128 stands for zero in the data rows.
Here is a table of points, one per row:
[147 173 124 114 124 110 133 148 110 105 108 107 112 106 158 129 143 141
 100 105 126 141 124 130 149 153 132 113 144 123 152 120]
[187 164 167  44  59 117 122  91  73  52  86  68 111 154  76 102 106  52
 153 171  86 209 131  82  70 111 116  93 120 116  70 101]
[103 151 145 202 154 145 114  78 111 128 108  87 160 124 152 124 113 131
 113 120 117 163 143 154 165 149 137 104  70 155 120 156]
[  0 155 114  62 105 114 122 160 136 104 102  64  91  86 139 179 127 164
 149  95  72 115 138  46  68  58 154 146 150  73  25 142]
[150  93 118 155 122 142 120 130 125 123 144 153  99 100 120 148  60 135
  69 100 142 137 132  89 163 118 146 137 125 103 165 126]
[157 129 122 131  99 140 131 104 119  94 101 115 105 162 145 131 126 133
 100 123 145 112 152 125  87 112 142 119 100 146 128 108]
[154 135 106 138 108 137 146 119 129 111 138 127 115 144 134 173 122 140
 140 108 122 128 141 163 130 145 127 112 154 134 138 132]
[ 70  75  72 122 120 119 109  98 141 110 189 138  84 191 131  92 122 161
 157 163 140 116 133 113  75 145 106  74 173 150 151 196]
[151 128  88 143 131 142 118  94  86 112 137 110 130 133 138 141 146 135
 127  86 148 109 136 123 120 144 127 136  97 113 137 127]
[144 195 184 138  97 110 126 189 128 129 180 168 175 156 128 131 156 159
 101 114 159  62 166 115 151 147 119 149 146 223 125  76]
[ 91 119 113 113 101 196 144 113  91 152  82  61  35 116  87  22  64 146
 108 152 123  89  73 160 140 134 186 154 120 131 103 101]
[151 154 105 119 163 146 100  98  54 150 128 216 149 146 102 164 122  80
  54 217 164 116 157  71 148 103 139  79 176 133  79  23]
[150 145 150 135  95 147 133 121 119 132 122 142 143 113 146 160 127 127
 148  98 109 118 147 149 130 132 109 108 146 136 130 109]
[207 126 156 201 255  83  30 127 140  74 116 157 176 155 189  94  74 196
 161 205 153 155 117 184 144  76 125 130 119 105   0 126]
[145 150 129 115 100 132 110 104 121 115 134 137 124 114 137 142 130 139
 127 112 134 122 139 153 123 138 167 141 131 129 157 141]
[161 140 116 141 114  98 130 126 116 147 129 130 122 112 128 157 124 146
  90 137 127 128 117 144 148 143 128 127 114 137 132  94]
[139 153 130 139 112 161 129  98 108 101 123 150 131 124 142 148 142 135
 134 119 125 132 121 138 121 156 137 122 138 141 148 138]
[170 169 160 119 170 104 192 167 114 140 163 176 107 138  74 123 152 176
 115  59 147 144  81 113  90 112 126 132 144  51  86 122]
[170 138 137  80  98  88 162 121 141 140 180 156 174 145 140 110 156 150
 108  95 129 139 152  59 152 144 186 141  68 109 129 137]
[141 138 106 111 101 138 105 169 152 136 111 114 143 129 126 113  59 180
 132 116 115 140 110 158 150 158 139 150 156 141 161 109]
[127 124 121 109 126  98 153 106 165 165 115 114 147 115 103 109 178 177
 168 137 171 175 145 124 173  41 167 116 147 155 138 115]
[138 112 169 140 158 182 121 126 169 163  76 162 203 156  72  85  96 115
 174  99  80  74 133  59  95 134 167 100 116  82 169  61]
[172 142 168 141 120 104 148 127 185  52 114 115 122  66  54  86 183  46
 110  92 128 141 118 137 101 120 113 162 139  95 113  93]
[ 95  84  84 130  90 148 139 138 158 109 113  89  67 132 159 155 155 120
 105 160  96 107 134 111 126 157 151 147 147 117  97  96]
[129 119 142 110 135 163 136 101 173 116 140 136 147 192 176 160 128 146
 130  64 130 183 140 144 131 127 129 167 147 184 148 123]
[108  88  88 126 145  92 161 152 141 120   0 216 119 147 158  73  50 132
 192 126  68  77 125  99 106 156 130 162 137 118 111 112]
[138  88 156 126 109 132 180 164 140 116 169 134 157 152 224 112 107 130
 119 205  94 110  78 165 142  58  92 111 155 113 161 117]
[110  55  91 122 162 188 152 149  98 105 173 142 158 120  72  93 134 160
 138 176 108 161 134  70 151 167 111  88 152 119 156 186]
[157 147 127 146 101 152 101 164 116 127 169 148 113 138  94 108 131  85
 147  94 176 126 110 112 104 155 145 158 104  77 127 145]
[134 119 114 141 104 178 117 121 143 119 132 102 146 139 139 168 113 160
 127  98 150 110 119 137 119 132 133 127 120 137 121 101]
[151 129 139 187 134  99  85 129 116 178 136 116  93 136 203 108 133 110
 129 132  83 201 191 174 129 100 134 135  94 127 144 118]
[140 113 165 129 102 132 142  82 140 123 113  85 115 157 152 137 157 138
  81 146 168 104 135  94  44 117 104  94 101 142  82  79]
[ 98 149 138 137 226 170 212 148 123 180 129  69 173 169 253  76  84  26
 145 170 168  94  86  82 176  70  74 187 206 140 184 186]
[157 126 199 187 196 103 215 172 112 144 187 107 131  60  85 130 162  96
 136  83  65 134 102 137  86 158 182 120 107 191 114 121]
[165 171 131 135 119  95 130 150  81 138 116 120  95 115 166 104 149 148
  90  92 112 126 134 110 149 148 138  96 143  88 150 125]
[126 106 128 147 131 175 120 136 120 147 114 129 158 159 170 152 126 114
  89 149 100 134  85 172 133 110 127 158 169 148 132 174]
[ 94  77  82  48 117 101  69  91  64 119 139 190 127 144 152 126 159 104
  99  40  59  91  25 152 204  85 120  97 105 202 105 126]
[113  51 173 133 102 113 138 102 106 139 129 131 131 105 124 160 158 168
 145 114 145 142 160 130 146 108  80 160 108 115 144 128]
[ 66 134 116 158 123 137 107 128 139 170  83  92 141 166 134 152 168 171
 119 117  62 140 123 112  96 130  89 129 156 127 125  82]
[121 140 126 127  99 162 123 140 115 106 156 144 180 138 119 117 142  77
 169 105 130 164 120 137 108 159 147 161 121 129 126 111]
[144 170 139 118 119 169 143 122 122  58 128 151 134 146 103 175 156 109
 155 135 141 120 121 132 102 147 149 108 130 152 152 154]
[103 153 116 168 146 132  91 130 128 135  97  97 165 119 151 122 104 112
 110 136 131 157 123 179 194 134 123  69  62 139 120 138]
[101  47  98 159  90 148 159 162  93  70 145 154 148 132  97  85 112 142
  98 144 154 138 168  76 149 139 122 109 188 137 119 183]
[111 125  85  91 170  90 152 144 165 150  77 119 135 182 146 108  80 153
 141 149  79  98 133 139 107 188 162 134 144 147 156 122]
[111 180 131 178 125 107 113  94 168 138  89 121 144 115 102  77 116 137
  95 139 148 145 155 177 196 115  98 125 111 149  95 157]
[141  80 132 105  95 180 133 152 154 162  81  95 108  66  95 145  99 140
 126 171 110 105  79 176 152 170 141 138 129 134 133 144]
[148 122 124  69  93 136 117 110 155 105 128 157 145 119 157 163 149  94
 141 121 176 134 155 100 117 151 181 124 105  76 152 190]
[157 170 118  99 115 107  96  92 158 150 179 138 128 106  78 166 115 127
 123 103 152 130  99 111 128 143 113 127 148  51 143 104]
[113 194 146 152 129 115 133 101 167 131  78 110 122 151 101  80 134 128
 131 155 160 140 182 187 201 106  93 121 117 149  92 196]
[159 117 148 130 150 133  71 158 164 167 122 123  68 165 185  98 124 120
 103 105 101 169 222 179 148 125  97 125 122 155 143 133]
[132 153 145 136 164 146 125 162 102  96 178 151  73  62 118 120  66 158
 116 156 120 150 110  61 117 148 119 128  90 131 195 125]
[138  90 171 112 173 105 119 156 125 122  56  74 113 131  60 188 132 119
 120  79 199 162 156 111 122 101  95 151 117 139 147 170]
[155 128  94 131 118 142 104  64 108 135 127 128 130 107 164 124 135 141
  97 100 120 137 126 129 131 148 116 143 118  99 130  93]
[133 134 141 120 108 141 156 165 134 119 150 121 155 204 146 147 147 153
 155 171 120  95 140 174 120  87 159 119 134  88 185 183]
[ 49  79 192 140 171  35  70  37 101 144 162 131 129 132 126 137 112 111
 139 112 113  98 189 188 206 165 146 136 191 100 106 107]
[139 130 108 124  91 132 135 107  94 106 130 156 134 112 152 145  92 144
 174 131 146 149 136 140  94 137 113 157 116 127 170 148]
[168 138 130 187 154 104 236 169 146 150 203 151  90 116  67 161 124  80
 136 104 117 114 115 158 105 154 131  57 142 118  97 109]
[ 76 140 119 135  89 136 121 123  98 177 122 135  75 104 134 140  88 192
 148 124  97  69 133 112 107  94 125 140 102 126  84 143]
[135 122 153 115 154 188 180 187 156 255  53 163  90 158 202 142 189 146
 125 178 184 187 136  96 123 195 144 124 103 153 123 104]
[162 158 145  67 134 180 122 136 152 104 175 131 120  45 132 140 166 115
  95 131  98 103 112 103 104 136  61 116  88  92 143 118]
[143 140 159 144  94 125 148 163 171 160 134 144 179 174 188 164 131  91
 120 193  88  99 111 159 127  62 110 175 152 134 151 228]
[ 37  71 132 121 104  81  74  91 152 127 184 162 160  93  63   0  84 142
 114 185 148 167  67  54  71 112 116 122 181 210 173 215]
[135 132 119  97 127 148 131 124 167  99 158 149 132 123 103 176 118 110
 103 132 123 124 130 150 133 155 138 132 161 103 149 112]
[ 88 134  96  52 195 194 177 150 112 130 226 173 171 104  53 110 157  70
  71 170  65 101 196 151  91 104 134 209  86 174 118 143]
[  3 169 218 179 169 103 108  95 184  91 136  71  86 132 156 107 122  98
 202 161 148 159 160 135 255 134 107  86  54 137 118 108]
[132  73  85  90 112  60 133 124 114 125  53  83 165 130 153  58  57 121
 206 161  94  49 110 127  91 153 111 133 103 164  72  78]
[132 120  91 121 102 125 127 109  98  85 128 117 129 110 147 127 117 123
 155 119 142 137 165 153 104 127 137 132 149 131 167 148]
[157 138 118 125 102 112 124 112 122 133 132 118 134 116 138 164 126 155
 120 116 125 126 140 144 132 156 120 121 120 131 141 127]
[155 132 107 120 123 148 114  99 144 161 112 112 136 123 130 124 169 152
 133 111 147 112 152 168 129 136 124 115 129 136 133 155]
[146 151 134 141 126 136 136 130 117 127 135 148 135 115 115 125 147 155
 127  98 145 141  98 160 102 137 134 152 139  95 128 110]
[135 141 126 156 110 114 124 133 100 151 113 126 141 145 119 179 140 148
 115 143 128 131 105 153 134 145 104 125 128 105 126  97]
[ 31 111  82 149 106 111 123 163 133 114  79 103 151  78 166 162 176  92
 116 113 104  99  97 115  79 144 177 140 121 112  68 130]
[159 136 143 123 106 135 113 206 118 114 182 128 132 169  59 119 165 116
 166 116 155 146  87 131 101 158 108 153  89  56 118 106]
[ 85 117  87 124 141  88 134 118 116  99 121 119 114 120 120 138 132 168
 110 136 165 148 128 151 114 107 121 110 103 126 192 104]
[180 167 130  94 126  78 153 145 187 192 182 133 140 109  69 171 123  71
 134  79 187 153 100  81 135 143 138 132 106 133  81 166]
[ 57  73 137 135 172  78  93 123 112 135  85 135 101  82  68 145 131  74
  94 137 219 165 118 147  97  84  92 141 110 115 188 103]
[136 126 123 159 167 120 109 162 132 206 127 120  77  71  82  93 175 127
 184 114 214 147 174  80 132  34  98  50 205 122 111  94]
[130 113  78  77 114 126 101  95  93  99 134 130  97 154 174 140 146 124
 150  93 117 100  91 168 135 119 119 100 137 151 140 152]
[171 135 113 164 122 110  92 119 131  91 129 122 117 139  88 162 172 105
 163 196  58  37  88  28 171 103 157 188 117 161 151 127]
Along one direction, these points spread out more than along any other. Take the direction at right angles to it along which they spread out most. Go by this last direction. How far along it is each point below, from 0 to 99? The average is 50, and the first point in the table lies past the average. One standard deviation of the points above along it is 16.
[159 117 148 130 150 133  71 158 164 167 122 123  68 165 185  98 124 120
 103 105 101 169 222 179 148 125  97 125 122 155 143 133] 74
[ 98 149 138 137 226 170 212 148 123 180 129  69 173 169 253  76  84  26
 145 170 168  94  86  82 176  70  74 187 206 140 184 186] 44
[103 153 116 168 146 132  91 130 128 135  97  97 165 119 151 122 104 112
 110 136 131 157 123 179 194 134 123  69  62 139 120 138] 71
[132  73  85  90 112  60 133 124 114 125  53  83 165 130 153  58  57 121
 206 161  94  49 110 127  91 153 111 133 103 164  72  78] 14
[111 125  85  91 170  90 152 144 165 150  77 119 135 182 146 108  80 153
 141 149  79  98 133 139 107 188 162 134 144 147 156 122] 28
[165 171 131 135 119  95 130 150  81 138 116 120  95 115 166 104 149 148
  90  92 112 126 134 110 149 148 138  96 143  88 150 125] 59
[121 140 126 127  99 162 123 140 115 106 156 144 180 138 119 117 142  77
 169 105 130 164 120 137 108 159 147 161 121 129 126 111] 47
[145 150 129 115 100 132 110 104 121 115 134 137 124 114 137 142 130 139
 127 112 134 122 139 153 123 138 167 141 131 129 157 141] 51
[138  88 156 126 109 132 180 164 140 116 169 134 157 152 224 112 107 130
 119 205  94 110  78 165 142  58  92 111 155 113 161 117] 39
[139 130 108 124  91 132 135 107  94 106 130 156 134 112 152 145  92 144
 174 131 146 149 136 140  94 137 113 157 116 127 170 148] 42
[157 138 118 125 102 112 124 112 122 133 132 118 134 116 138 164 126 155
 120 116 125 126 140 144 132 156 120 121 120 131 141 127] 55
[129 119 142 110 135 163 136 101 173 116 140 136 147 192 176 160 128 146
 130  64 130 183 140 144 131 127 129 167 147 184 148 123] 57
[148 122 124  69  93 136 117 110 155 105 128 157 145 119 157 163 149  94
 141 121 176 134 155 100 117 151 181 124 105  76 152 190] 48
